Each path is a new rotation, seen through one point. The rows after it are directions, each followed by how far the rotation turns it, in degrees each step (0 if it stays put).
Each turn is a multiple of 5 degrees from 10 to 175, or 0.
path 1
[ 0.17,  0.06,  0.05,  0.10,  0.02,  0.24,  0.45,  0.10, -0.11,  0.35,
  0.06]
[ 0.11, -0.16,  0.06,  0.48,  0.08,  0.01, -0.04,  0.10,  0.10,  0.40,
 -0.11]
[ 0.40, -0.15,  0.12, -0.13,  0.04, -0.23,  0.13,  0.09,  0.16,  0.36,
 -0.06]
[ 0.44,  0.05, -0.23,  0.21,  0.11, -0.05, -0.03,  0.40,  0.06,  0.04,
  0.09]
[ 0.32, -0.20, -0.25,  0.15, -0.17, -0.21,  0.01, -0.16, -0.09,  0.20,
  0.26]
[ 0.21,  0.23, -0.04,  0.02, -0.17,  0.17,  0.20,  0.15, -0.11,  0.35,
  0.36]
[-0.03,  0.12, -0.05,  0.41, -0.18, -0.11, -0.15,  0.04,  0.13,  0.41,
  0.07]
[ 0.15,  0.15,  0.00, -0.15, -0.17, -0.29,  0.25,  0.00,  0.24,  0.41,
 -0.06]
[ 0.17,  0.25, -0.33,  0.28,  0.03, -0.13,  0.18,  0.30,  0.14,  0.06,
 -0.13]
[ 0.17, -0.15, -0.30,  0.20, -0.09, -0.23,  0.34, -0.23, -0.06,  0.16,
 -0.03]
[ 0.17,  0.09, -0.05,  0.14,  0.02,  0.24,  0.48,  0.13, -0.15,  0.28,
  0.07]
[ 0.06, -0.18,  0.06,  0.49,  0.04,  0.02,  0.02,  0.03,  0.06,  0.39,
 -0.10]
[ 0.37, -0.14,  0.18, -0.12,  0.06, -0.15,  0.20,  0.11,  0.14,  0.40,
 -0.06]
[ 0.42,  0.02, -0.19,  0.23,  0.13, -0.07, -0.04,  0.39,  0.11,  0.07,
  0.01]
[ 0.40, -0.21, -0.26,  0.09, -0.13, -0.25,  0.03, -0.15, -0.06,  0.18,
  0.23]
[ 0.26,  0.22, -0.10,  0.04, -0.13,  0.15,  0.19,  0.18, -0.14,  0.28,
  0.37]
[-0.01,  0.07, -0.04,  0.41, -0.20, -0.08, -0.15, -0.03,  0.07,  0.44,
  0.14]
[ 0.13,  0.19,  0.07, -0.14, -0.16, -0.23,  0.22,  0.06,  0.22,  0.45,
 -0.02]
[ 0.13,  0.26, -0.30,  0.28,  0.02, -0.18,  0.13,  0.30,  0.21,  0.10,
 -0.12]
[ 0.19, -0.12, -0.32,  0.13, -0.10, -0.29,  0.35, -0.22,  0.01,  0.15,
 -0.05]
[ 0.17,  0.11, -0.12,  0.17,  0.04,  0.23,  0.48,  0.14, -0.15,  0.19,
  0.06]
[ 0.05, -0.20,  0.03,  0.49,  0.03,  0.06,  0.07, -0.04, -0.02,  0.40,
 -0.06]
[ 0.31, -0.10,  0.24, -0.10,  0.08, -0.08,  0.24,  0.11,  0.15,  0.44,
 -0.07]
[ 0.37, -0.01, -0.14,  0.28,  0.15, -0.09, -0.09,  0.37,  0.15,  0.12,
 -0.05]
Directions:
[ 0.13, -0.21,  0.09,  0.02,  0.16,  0.09,  0.00,  0.04, -0.05, -0.01,
 -0.04]  35
[ 0.00,  0.02,  0.02,  0.09,  0.16, -0.13,  0.11,  0.01,  0.08,  0.06,
  0.19]  0
[-0.07,  0.00, -0.08,  0.26,  0.03,  0.02, -0.16,  0.06,  0.01, -0.05,
 -0.03]  145
[ 0.12, -0.01, -0.15, -0.07,  0.05, -0.16,  0.00,  0.06,  0.07, -0.16,
 -0.07]  70
path 2
[ 0.08, -0.04, -0.02, -0.03, -0.12, -0.07,  0.48, -0.08,  0.00, -0.37,
  0.02]
[-0.22,  0.15, -0.01, -0.03, -0.28,  0.00,  0.29, -0.21,  0.11, -0.23,
 -0.20]
[-0.08,  0.29,  0.13,  0.02, -0.03, -0.11,  0.11, -0.16, -0.13, -0.18,
 -0.42]
[ 0.22,  0.04,  0.12,  0.04,  0.12, -0.14,  0.28, -0.06, -0.26, -0.28,
 -0.24]
[ 0.04, -0.10, -0.03, -0.03, -0.11,  0.01,  0.46, -0.11, -0.04, -0.39,
  0.00]
[-0.24,  0.22,  0.02, -0.05, -0.27,  0.03,  0.27, -0.18,  0.08, -0.27,
 -0.15]
[-0.04,  0.33,  0.14,  0.02, -0.06, -0.18,  0.13, -0.14, -0.09, -0.14,
 -0.38]
[ 0.24, -0.03,  0.08,  0.07,  0.09, -0.17,  0.29, -0.10, -0.20, -0.24,
 -0.30]
[-0.01, -0.14, -0.01,  0.00, -0.07,  0.10,  0.42, -0.14, -0.08, -0.39,
 -0.06]
[-0.23,  0.29,  0.04, -0.08, -0.21,  0.06,  0.28, -0.14,  0.02, -0.30,
 -0.11]
[ 0.03,  0.37,  0.14,  0.00, -0.09, -0.25,  0.17, -0.12, -0.06, -0.15,
 -0.31]
[ 0.21, -0.08,  0.05,  0.09,  0.04, -0.20,  0.29, -0.13, -0.14, -0.23,
 -0.33]
[-0.08, -0.15,  0.00,  0.02, -0.05,  0.14,  0.37, -0.17, -0.12, -0.38,
 -0.14]
[-0.20,  0.33,  0.09, -0.11, -0.15,  0.07,  0.27, -0.11, -0.04, -0.33,
 -0.07]
[ 0.07,  0.35,  0.11, -0.01, -0.12, -0.30,  0.24, -0.07, -0.03, -0.14,
 -0.24]
[ 0.18, -0.10,  0.00,  0.11, -0.02, -0.22,  0.30, -0.18, -0.05, -0.18,
 -0.38]
[-0.14, -0.12,  0.02,  0.02, -0.04,  0.18,  0.30, -0.18, -0.16, -0.37,
 -0.22]
[-0.14,  0.33,  0.12, -0.10, -0.09,  0.08,  0.27, -0.06, -0.13, -0.37,
 -0.04]
[ 0.13,  0.32,  0.09, -0.04, -0.14, -0.30,  0.31, -0.07,  0.01, -0.18,
 -0.16]
[ 0.10, -0.11,  0.00,  0.11, -0.11, -0.19,  0.31, -0.22,  0.01, -0.16,
 -0.36]
[-0.16, -0.07,  0.04,  0.04,  0.00,  0.17,  0.25, -0.20, -0.17, -0.34,
 -0.30]
[-0.06,  0.32,  0.15, -0.10, -0.01,  0.05,  0.28, -0.02, -0.18, -0.38,
 -0.05]
[ 0.15,  0.25,  0.08, -0.04, -0.14, -0.29,  0.37, -0.05,  0.02, -0.20,
 -0.07]
[ 0.02, -0.07, -0.02,  0.09, -0.17, -0.17,  0.30, -0.25,  0.09, -0.16,
 -0.34]
Directions:
[-0.05,  0.14, -0.02, -0.07, -0.16, -0.06,  0.07,  0.02,  0.16,  0.02,
  0.15]  85
